Rotation paths and how fast each direction turns (degrees per step)
Each turn is a multiple of 5 degrees from 10 to 175, or 0.
Each row of a path follows its step; steps can be skipped.

step 1: [ -8  19  -5  21  -3   4  10 -17  -8  27   6   3 -26   9  23  -9 -19 -10
  35  19  21  17 -31   4  21  10 -20 -27  26 -15   9   8  -9  18  27   5
 -25 -15]
step 2: [  6 -15  19 -13 -14  -7  -7   0   6  -7  -9  -3 -10 -44  42   5  24 -22
 -16  21  30   6 -10 -12 -15  12  18 -19   3  -4 -18 -10  24 -29   6 -13
  24   7]
step 3: [  5 -11  13  -6 -22  -5 -19  -8 -29   3  -5  -7  -8  -3  17   4 -16  -4
  40 -38 -23   3 -24   3 -12  19 -19   8  -9  31 -30  11   3  17   4 -11
 -19 -29]
step 4: [  0   6   9  23  -3  14  -1  41  12   1  11  -7  18 -24 -10  24 -15 -25
 -32  -2   9 -11  -1   3   8  19  23  -4  -5  14 -35 -23  13  16  18  11
 -19  35]
step 6: [-32 -11 -40 -15  22   3   6   9 -13  -7  31 -26   0  12 -18  -2 -11  29
 -24  24  -3  -9  -7 -17  -5  18  34  31  -5  16  -4   8  -5   6  16   4
 -11  12]
step 10: [ 43   3  12   6  12  11   8   8  -1  13 -14  19  24  -8   1  -3  -1 -10
  24 -10  20  14  -9 -11 -37  28  20  11 -22 -10  -1  13  27 -24 -22  17
 -13 -29]
step 11: [ 18   9 -16  19 -27 -24 -14  15   0 -32 -43   2  -6  -4  -3  18   2  -6
  -9  -4   0 -19  -4  27 -16 -26  -4  -3  12  26  -7  14 -20  -5  19  11
 -41   4]
step 12: [ 15  -6  12  35  29  16  16  24   5  -3  49   4 -26  -4  29  -1 -17  -4
 -10 -27  23 -14  15  -2   5 -23  10   0 -26 -10   3  -1  -8 -10   1   7
 -17 -25]
step 13: [ 22 -35 -20 -22  49 -13   5   4 -17  -9 -31 -13 -17  21   4   4   8   4
 -23  15 -20   1   1 -12  -3 -19 -16 -21   2   7 -34   6   0  -8   7  -7
  -7  20]
step 14: [  5  21 -19   9  -9   6   0 -10  -9  46  43 -28 -34  11  -8 -14 -11 -23
  13  11 -16  -5  -7  17  28  -2  15  -3  -2  -3 -14  17 -24 -19  15  -8
   7  -4]
Speeds:
[ -2  -2  14   9 -11   1   8   3   1   0  -2   0  11  -5 -10   2  -3   1
  11  -3  -7  -5   1   1 -15   4   4  -6   6   8  -5  -9   3  -8  -2  -5
  -3  -3] => 55
[ 11  10  -7   6   1   1   1  -2  -2  13 -11   1   1   5 -16   2   0 -10
  -1  -2  -3   6  -2   8   9   8   0  -2   4  -6  -6  -2   6   2  -3   4
  -9   7] => 110
[ -5   0 -11   0 -12   0   1  -6  -5   4  12   6  -4   7   0  -3  -7   4
  -3 -10   1  -4   0  10  -5   2   6   7  16   5  -3   3  -8   6  11   2
  -4   0] => 135
[ 7 -1 -8 -6  0 10  1 -7 -4  0 -2  0 -5 -5 -1 11 -8 -5  3 -1 -8 -2 -4 -1
 -7  7  9 -8 -8 12 10  9 -6  1 -8  2 10  7] => 100
[  2   0  -5  -4   5   4 -11  -6  -1   2  -8   0   2  -8  -2  18   7   4
   1   7   1 -17   5   0  -2  -6   7   1   5  -8  -5 -10  -1   3  11   0
   3  -1] => 160
[ -2  -2  -6   4  -9  10   7  -4  11  -5  -6 -12   3   6   2  -2   9   3
   4   4  -2  -3   4  -7  11   1   3  -7   0  11  -4   9   5   7   7  10
  -5  -6] => 145
